Each path below is one point turned by a fixed rotation once a step. After each direction that follows a path, write how fast that rotation turns it, in degrees each step (0 if it stays still).
Each turn is a multiple of 5 degrees from 10 to 175, or 0.

[-20   3  19 -12  -4   0   0  42 -40   4  -7  -8  37  -2   8   8  -4  21
  -6  -3 -35  23 -18]
[-12   4  13 -26 -17   0  12  19 -27   7 -18   6  47   5   1  -7 -21  39
  -9 -22 -28   2  -7]
[-20  -4 -15 -37 -23 -14  14   0 -38  15 -18   1  45   1  19  -9  -2  11
   2 -12 -26  -4  -4]
[-24   3 -11 -26 -25 -21   0  18 -39  -3 -34   6  32  10  16  14  -7  -4
 -12   9 -26  12  14]
[-12  12 -20 -29 -23  -3   4  23 -33   0 -36 -15  26 -13 -16  18 -13  17
 -21  -2 -20   1  21]
[-24  18 -31 -12 -20  11  23  20 -40  11 -10 -18  32 -21 -12   6  -2   8
  -6  12 -35  -6   1]
[-13  22  -2   2 -27   0  25  28 -42  -4  -3   7  39   7 -18  -3  -6   5
   6  20 -37  -1  14]
[  7   0   6 -21 -29 -15  23  29 -42  -2  -5 -10  36  -6 -24 -14   0   7
  14  -5 -20  -6  31]
[ -9 -15  12 -19 -18 -10  23  37 -50   5  -6 -18  27 -28   8 -10  13  -7
   0   2 -22   7  11]
[-11  -6  32  -9 -21   3  26  35 -38  -1 -22   4  22 -17   9  -4  -6  17
 -29   5 -25  12   9]
[ -1  -6  11 -25 -32  13  34   3 -32   8 -24   3  26 -14   3 -21   2  33
 -25  -7 -22  -9  10]
[-12  -8  -6 -25 -35   2  26  -6 -43   5 -18   8  23   2  20 -13  29  10
 -10  16 -31  -1  11]
[ -1  -1   0 -25 -34  -3   2  15 -40 -14 -30   0  12  17  -4   6  23  15
 -19  21 -25  13  32]
[  3   2 -11 -30 -21  15   1  19 -39  -1 -19 -31  12  -9 -19   4  26  31
 -14   6 -26   8  16]
[-13   9  -1  -9 -13  24  10  26 -44   3   2 -17  25  -2  -5  -1  26  27
  -4  18 -40  15 -10]
[  1   9  19 -14 -18   8   7  25 -37  -6   3   5  37  24 -11 -12  10  38
   4   2 -36  11   2]
[  4 -14   8 -39 -17 -12   1  18 -40   6  -2 -12  40   8  -1 -17  16  26
  16 -20 -23   7   2]
[-19 -15  11 -31 -10 -13  -6  30 -42   5 -17 -10  32   1  26   2  11  10
  -5  -5 -28  24 -11]
[-15   2  10 -28 -15   2  -2  24 -29   1 -34  -2  34   2  10  12 -15  36
 -29 -13 -23  16  -3]
[-20   8 -23 -34 -21   8  11  -2 -30  15 -24  -6  38  -2   5   0  -6  29
 -14 -11 -28  -7  -9]
[-27  16 -26 -20 -26  -9   6   5 -41   1 -18   8  39  17   9   7   2   3
   1  16 -36   3   2]
[ -9  13 -19 -24 -24 -16  -3  26 -36  -9 -23 -11  34  10 -22  15  -8  10
   2   5 -25   5  27]
[-14   9 -20 -22 -12  -2   8  36 -41   7  -9 -33  33 -24 -18   7   1   7
   3  -3 -27   3   6]
[-22  13   7   4 -14   4  22  44 -42   2   0  -5  40 -14  -5   1 -11   8
  -2  11 -37   8  -5]
[ -3   6  16 -14 -25  -6  30  27 -36   2  -6   8  45  -3 -12 -18 -20  19
   1 -11 -24  -8  14]
[ -8 -16   6 -30 -28 -18  32  14 -44  10 -12  -3  35 -17  14 -20   5  -4
   5  -9 -18  -6  14]
[-15 -10  16 -20 -27 -14  19  27 -44  -3 -32   3  21 -12  21   2   3  -6
 -24  11 -20  11  17]
[ 13   1   1  -9  -3   1  -1  -2   7  -1  -6  -4   1   0 -15  -3  -8  14
  -2 -14   7  -7  11]  125
[  0 -12  19  -3   3  -6   5   3   1   4   0   6   5  -4  14  -9  -7   0
  -2 -13   4   2  -7]  45
[  5  -7  -2  -8  -6 -17  -4  -4  -4  -5   0   4   2  12   2  -4   7 -12
  14   0   4   0  12]  80
